One turning vector, and how many steps it has turned:
The counts run from 0 to 264.
[  9 -14  -3  13   1  14  11  14 -16 -13 -21  19 -10   9 -19   4  -6 -12
  -8 -16   4   6  -2 -18   4  -4  25   1   4  11  -1 -15  26  -9  -9]
81
[  0  -6 -12  16   4  -1   8 -17 -47 -23  -7   9 -12  -9  -3   0 -10  -9
  -1   7   8 -12   3   5 -17 -15  15  -3 -17  -4  -3   9  -7 -21  -2]
181
[ 15   1   1  26   2  15   8 -12 -22 -24 -15  19 -15 -20  -3   2   2  11
   2   1 -22   9   9  -5   6 -13  17  -1  -7   2  -6   3   5 -12  23]
203
[ 16 -14   2  -4  20   8  21 -23 -33   5  -9  10   2 -11 -21   2  10  -4
  19  13   1   2 -16  11   5   6  23  -6 -14  -6 -11   1 -12  -6   9]
244
[  3 -11  11  23  23  30  16   0 -14   3   8 -11   7   1   0 -15  -4  -4
  10  13  -8   2  -2 -12  -8  28  20  15  -1  -4   3 -16 -14 -16  12]
135
[ 15   3   6   5  11  10   3  15 -13   4 -21   4 -15  -5  -3 -15   0   5
  -3  -4 -18  15   4  -8   6 -17  31  -4   7  19 -13  -9   3   8  19]
48
[ 11  -8   9   8  25  12   0  21 -16  13   7  -6   1  11   6 -12  -2 -15
  -8  16   0   9  -3 -26 -14  -7  20   1   1   0 -25  -2   0  -2  14]
40
[ 15  -5  11  26   2  19   5  -2 -24  -9 -15  12 -19  -9  -9  -4  -5  10
   3  -1 -19  13  17  -7  10 -11  25  -1  11  13  -7  -1   4   1  18]
129
[ 21   6  -3   2  19  17  20 -11 -12   2 -10 -16  -4  -3  -6  -2 -18  19
  -6  -7  -5 -15   2  13  11   4  10  -5 -19  -6  16 -17  -6  -9 -11]
145
[ 17  -6   2 -11  12   5  20   1 -23  -6 -16  16 -13  -5 -11  -2 -11 -10
   4  -6  -2  -9  -5   7 -11 -22  30  -3  -8  13  -6 -20  -6 -14  -4]
236
[  7   7  -4   2   7  12  -8  26  -2   0 -13 -15  -4   9   7 -13 -20  17
 -13 -16 -10   4  20 -24  16 -13  21  -9  -2   7  -3  -8  11   4  10]
213
[ 17 -12  -8 -26  15   7   9   0   0   0 -15 -13  22  12 -10  10 -21  17
  -3 -10   5  -5  -2  -7  19  12   7  -6 -26 -21   0 -13  -6 -15  11]
241
[-12  -3 -20  -3   0  -8 -20  12 -39  -4 -13 -11  -1  -4   0  -9 -11  -1
   6  -6  10   9  11 -11   3  -9  30  -9  -6   8  -6  16   4  -3  21]
261
[  9  -9 -12  -8  -5  -6  -4   1 -29  -9 -18   2  -4  11 -18  13 -23   2
 -13 -14  14  -7  17  -8  18 -20  17 -17 -13   1  -4   0  15 -10   0]
166
[-11 -23  -6   1   5  12  -6   8 -15  -9  -9  -6  13   2  -8  -3 -19   0
   8   0  -5   1   3 -18   5  33  16  13  -6  -6  10  -7  -8 -22  12]
249
[-12 -31   0   2  -2   9  -7   8 -30  -3  -3  -1   7  13  -9   3 -14  -4
   9   2   6  14  12 -27   4  19  24  11   2   2   0  -7   6 -14  16]
73
[ 12  -9 -13 -20  18  -6   8  -5 -24   0 -15   8  13  -1  -2  12  -6   1
  -1  -1  19  -8 -17   2  -2 -15   4 -11 -32 -19 -18   1  -9 -17   1]
86
[ -1   7   1  32   3   7  -4  -6 -37 -12  -3 -10 -19  -2   0  -6 -13   8
 -13  -1  -2   0  29  -8   5 -15  26 -10   3  -1   7   2   4  -9   2]
118
[  0   4  -9  10  18   3 -12  31 -10  13  -9 -12   4  16   3 -10  -6   0
 -18   1   1  18   2 -30  16 -10  15 -11  -7   1 -18   6  14  12  15]
29
[ 30   5   4   9  26   8  20  -4 -13  -5  -4  12 -13  -2   1   4   5  -9
 -11   9   0   1 -13   0  -5 -29  10 -12 -19 -11 -24  -2   1  -8  -2]
115
[ 14   3 -12  -5   6   9  16 -14 -27  -3 -19  -4 -11  -5 -17   0 -25  16
  -4  -9   5 -19  10  17   7  -4  19  -8 -17  -6  14 -18  -5 -14  -8]
71
[ 11 -12 -14 -26  24  -2   9  -5 -14  10  -3  -9  23   5  -3   5 -10   4
   2   1  15  -5 -11  -8   3   0   6  -5 -31 -17 -11   3 -13 -12   5]
160
[ 14  -9  -1 -17  15   0   3 -29 -29   8  -6 -15   7  -2 -13   3  -3  25
   3   7   2   1   6  10  20  -6  13 -17 -16  -8  -7  13  -6   0  16]
233
[ 17  -3   7  -1  14  13  27 -22 -26 -10  -8  13 -13 -18  -8  -6  -7   1
   9   5  -7  -7  -3  14 -12  -9  19   3 -10   3   0 -14 -19 -18   0]
60
[ 23  -5   0 -20  15  10   9  -5  -8   2 -14  -7  11   4 -12  10 -16  27
 -10 -12  -1  -8   9   0  24  -7   7 -11 -20  -9   3  -7   0  -9  -2]
64
[ 16  -5   3  -4  29  12  -3   0  -5  22   8 -27  17   8   2  -4  -6  16
  -1  13  -2  13   6 -14  23  11   5 -12 -16 -16 -12   7  -4   3  12]
131
[ 12  11  -7   8  16  -6   7 -10 -28  -2   0  -1 -15   6  -4   1   0  -2
 -24   7  14  -9   6   2  -1 -26  11 -17 -22 -14  -8   7  10  -5 -13]
23
[  2  -1 -12  15  23  12  10  33  -5  -4 -11   1   8   8  -3 -14  -6 -25
  -3  -2   4   6 -24 -22  -9  11  19   6  -9  -3  -8 -11   5  -8  -2]
264
[ 14 -19  10  -4  30  14  12   0 -11  19   9  -7  18   3   1  -1   5  -2
  11  24   1   2 -11  -9  -5  19  12   5  -8 -11 -16  -1 -13  -8  10]
142
[ 14  -9 -18 -25  10   3   4  -3  -9 -11 -21  10  14  -5  -8  15 -17  12
   0 -15   5  -2  -6  -1  13  -3   6  -8 -26 -19  -4 -11  -2 -23   8]
167
[  3  14 -12  29   2   6   0 -13 -32 -16  -9  -2 -18 -10  -5   1  -7  11
 -13   2  -3  -7  14  10   8 -11  17 -11 -10  -8  10   8   5  -7  -4]
192
